[[236, 443, 275, 615, 245, 849],
 [378, 275, 400, 437, 470, 505],
 [345, 538, 384, 533, 329, 587],
 [306, 533, 359, 572, 304, 670],
 [533, 492, 489, 325, 461, 200],
 [564, 431, 482, 275, 475, 158]] gives 482

[[-22, 8, -30, 9, -12, 1, -10, -4, -11, 9, -25, -5],
 [-24, -5, -12, -15, 19, -36, 29, -18, -10, -4, -4, -13],
 [-32, -18, 0, -11, 15, -31, 26, -21, -4, 1, -2, -10],
 [-9, 14, -26, -9, -4, -13, 0, -8, 5, 6, -6, 2],
 [-36, -19, -2, -8, 18, -32, 29, -20, -13, -2, -8, -15],
 [-32, -19, 1, -9, 11, -26, 21, -20, -2, 3, -2, -7],
 [-21, -13, 1, -27, 26, -46, 39, -24, 3, -4, 12, -8]] gives 1

[[71, 33, 39, 23, 31, 97, 45, 22, 86],
 [8, 42, 31, 67, 62, 39, 76, 68, 50],
 [49, 68, 67, 74, 67, 29, 59, 74, 32],
 [81, 92, 99, 81, 74, 16, 43, 80, 16],
 [23, 40, 34, 59, 56, 51, 70, 60, 55]] gives 34

[[22, 132, 81, -580, 385, 21, -241, 510, 56, -64, -393, 257, 90, -72, 191],
 [350, 345, 326, 432, 322, 344, 381, 226, 381, 342, 333, 325, 376, 339, 273],
 [182, 398, 214, -238, 444, 157, 144, 469, 348, 31, -299, 382, 407, 28, 156],
 [289, 549, 272, -67, 566, 243, 300, 371, 571, 77, -371, 487, 634, 65, 81],
 [304, 618, 300, -45, 561, 254, 391, 413, 618, 71, -369, 511, 697, 64, 80],
 [17, -48, 28, -525, 400, 29, -441, 344, -40, 1, -325, 198, -61, -22, 199]] gives 28

[[6253, 7909, 2806, 5098, 3890, 6190, 6029, 8330, 3788, 7132, 4235],
 [7568, 8602, 6682, 3779, 7204, 5599, 6855, 4454, 7856, 8260, 3542],
 [4494, 6532, 6597, 5780, 4385, 4244, 9202, 2424, 5643, 4569, 5673],
 [5250, 5948, 7827, 6401, 2664, 5523, 4663, 5683, 3885, 7414, 9166],
 [5162, 5830, 7873, 6564, 2847, 5607, 4668, 5538, 4009, 7488, 9320]] gives 7873

[[5563, 5122, 5313, 7881, 4897, 6359, 4723, 6186],
 [5199, 5450, 5747, 7130, 4556, 5787, 5376, 5138],
 [4238, 3244, 2937, 3136, 4799, 4149, 2985, 5112],
 [4231, 4535, 4822, 4335, 4425, 4767, 4863, 4103],
 [3195, 3604, 3908, 1399, 4274, 3712, 4388, 2962],
 [4997, 4300, 4295, 5877, 4874, 5472, 3969, 5760],
 [4055, 4294, 4435, 3573, 4368, 4260, 4590, 3895],
 [4166, 4284, 4663, 4273, 4561, 5075, 4670, 4309],
 [3347, 4372, 4736, 2042, 4001, 3584, 5227, 2481]] gives 4736

[[6, 5, 4, 3, 7, 2, 2, 3, 5, 2, 5, 6, 2, 4],
 [3, 2, 6, 4, 6, 3, 5, 2, 2, 5, 2, 5, 6, 3],
 [6, 7, 2, 3, 6, 3, 6, 3, 5, 3, 3, 2, 6, 2],
 [1, 6, 6, 3, 4, 2, 2, 2, 7, 3, 3, 3, 4, 4],
 [2, 6, 4, 2, 3, 3, 6, 3, 5, 6, 4, 6, 1, 3],
 [4, 4, 4, 3, 6, 4, 1, 5, 5, 6, 3, 2, 4, 3],
 [4, 5, 4, 2, 3, 6, 6, 2, 5, 2, 5, 3, 3, 5],
 [5, 4, 2, 3, 3, 3, 3, 4, 4, 6, 7, 4, 6, 6]] gives 2
---
[[154 144  24  72  66  78  90]
 [216  98  71  19 178  67 178]
 [143 137  19  51 108  96  82]] ans = 90, 143

[6 1 3 9 4 4 6] ans = 6, 6

[[4 8 5 5 1 6]
 [5 6 5 5 3 5]] ans = 6, 5

[3 7 6 4 4 2 6] ans = 6, 3

[7 0 6 6 2] ans = 2, 7

[8771 4928 2966 1755 6934 4753] ans = 4753, 8771
---
-179,302,650,-499,-530,-210 result: -179, -210

-4,41,36,0,17
-2,40,4,-1,-7
-2,26,18,-2,-31
result: -4, -31

673,569,493,988
593,337,618,210
472,626,694,842
result: 673, 842

5145,8919,5080,2356 result: 5145, 2356

80,214,38,170,127 result: 80, 127

2,3,5,6,8,1,5
3,3,3,4,4,4,3
result: 2, 3

2536,6455,9484,6001,2373,9824 result: 2536, 9824

80,15,41,30,49,63 result: 80, 63
---
((4, 6, 1, 7, 9), (6, 4, 5, 4, 4)) | 6
((788, -105, 468, -34, -507, 435, -953), (-403, -558, -59, -90, -161, -313, -877)) | -403
((4624, 7888, 6123, 8153, 7603, 4252, 3051), (7830, 7300, 8084, 7331, 8186, 7785, 7708)) | 7830
((5, 9, 6, 2, 4, 5, 8), (5, 9, 7, 2, 4, 4, 8)) | 5
((7394, 5904, 1249, 9113, 7200), (6611, 7151, 3503, 4269, 5131)) | 6611
((0, -11, 26, -10, -9, -49, 5), (-16, 3, -48, -17, -17, 27, -29)) | -16
((-27, 32, -42, -33), (-2, 31, -18, 15)) | -2
((3, 3, 6, 1, 7, 5), (2, 3, 6, 3, 8, 5)) | 2
((118, 130, 200, 136, 61), (175, 152, 199, 99, 66)) | 175
---
[81 28 45 52  8 46] gives 46
[78  7 32 54] gives 54
[-12  42  15 -15 -32] gives -32
[1 0 8 3 8 4 7] gives 7
[ 46 -22  17  47  -1 -45] gives -45
[108 482 171 898 457 363 300] gives 300
[62 29 66 88  3 37] gives 37
---
[[50 52  5 21 62 87]
 [63 66 63 64 25  8]
 [50 24 10 74 14 11]] value 74

[[603  51 917 413]
 [497 276 649 378]
 [649  10 272 303]] value 10

[[862 836 608  32 921]
 [743 149  95 432 817]
 [733 131 116 408 763]] value 116

[[ 30  35  18  33  26  38]
 [ -1 -37  44 -43 -22  -5]
 [ 20  33  18  30  24  17]] value 30

[[-519  160  254  191 -235  692]
 [ 167  581  250  -52 -823  139]
 [   0  441  356   85 -640  376]] value 85

[[-498  500 -224 -403 -582  245  343]
 [-593  543 -118 -439 -367  -23  690]
 [  89   66 -147 -236 -496 -390  403]] value -496

[[-796 -448 -686 -584]
 [-390 -150 -123 -188]
 [ 717  477  599  465]] value 477

[[56 69 54 17 25 78]
 [66 67 67 68 66 64]
 [64 74 65 70 60 42]] value 70

[[ -3 -17 -25 -14  13 -14]
 [ 11 -27 -40 -25  29  -5]
 [-12 -18 -16  -7   9 -24]] value -7
---
[[-32, -12, -22, -46], [-28, -1, -15, -20]] out -15
[[1, -40, -16, 42, 17, -9], [0, 3, 0, -6, 1, -2]] out 0
[[5, -24, -11, 19, -32, 2, -25], [-31, -14, 26, -43, -23, 4, -18]] out 26
[[-31, 16, 19, -11, -9], [-56, -38, -43, 14, 8]] out -43
[[36, 4, 35, -57], [30, 38, -17, -31]] out -17
[[39, 15, 10, -13, 28], [-47, -18, -18, 14, 9]] out -18
---
[1, 1, 6, 7, 3, 5, 2] out 7, 7
[5, 8, 0, 5, 7, 3, 6] out 5, 8
[7744, 9704, 5473, 7634, 2545] out 5473, 9704
[230, -309, 757, -716, 458] out 757, 757
[-48, 30, 25, 0, 35, -33, -38] out 0, 35
[78, 90, 125, 247, 10, 81, 107] out 247, 247
[[12, 15, 12, 8, 1], [14, 5, 5, 15, 16], [43, -27, -28, 45, 44]] out 5, 45
[12, 57, 42, 87, 53, 74, 70] out 87, 87
[[-394, -810, 368, 159, -510, 145, 248], [575, -603, 220, 88, 647, 237, 137], [781, -754, 110, -370, -762, 554, 245]] out 88, 781
---
3  -20  -19  44  48  12
15  -10  -16  41  50  18
-49  -26  37  -9  -19  -15
-> -9

-50  23  18  9 -> 23

-34  -10  2  11  -24  -45 -> 11

5  54  8  14  36  30 -> 14

-27  -33  15  1  23  -9  0
8  -27  -49  -50  -45  8  10
-> -45

-24  44  -57  -26  20  31 -> -26

47  37  -44  -15 -> 37
---
112,227,161,52 ⇒ 52
1,3,4,7,8,4 ⇒ 4
83,25,68,193 ⇒ 193
202,46,215,237 ⇒ 237
8,2,4,7,8 ⇒ 8
16,89,58,12,57 ⇒ 57
---
[-5.6, 1.2, 10.8, -14.7, -5.4] --> 10.8
[-131.60, 164.22, -160.10, -121.92] --> -160.10
[-16.014, -17.092, 13.430, -14.912, -2.712, -11.875] --> 13.430
[-0.93, 1.67, -1.03, -1.43] --> -1.03
[-7.4, 3.2, 14.7, -15.3, -1.2] --> 14.7
[-0.387, 0.852, -0.988, 1.953, 1.467, 0.690] --> -0.988
[54.553, 48.442, 155.900, -101.356, -158.454] --> 155.900
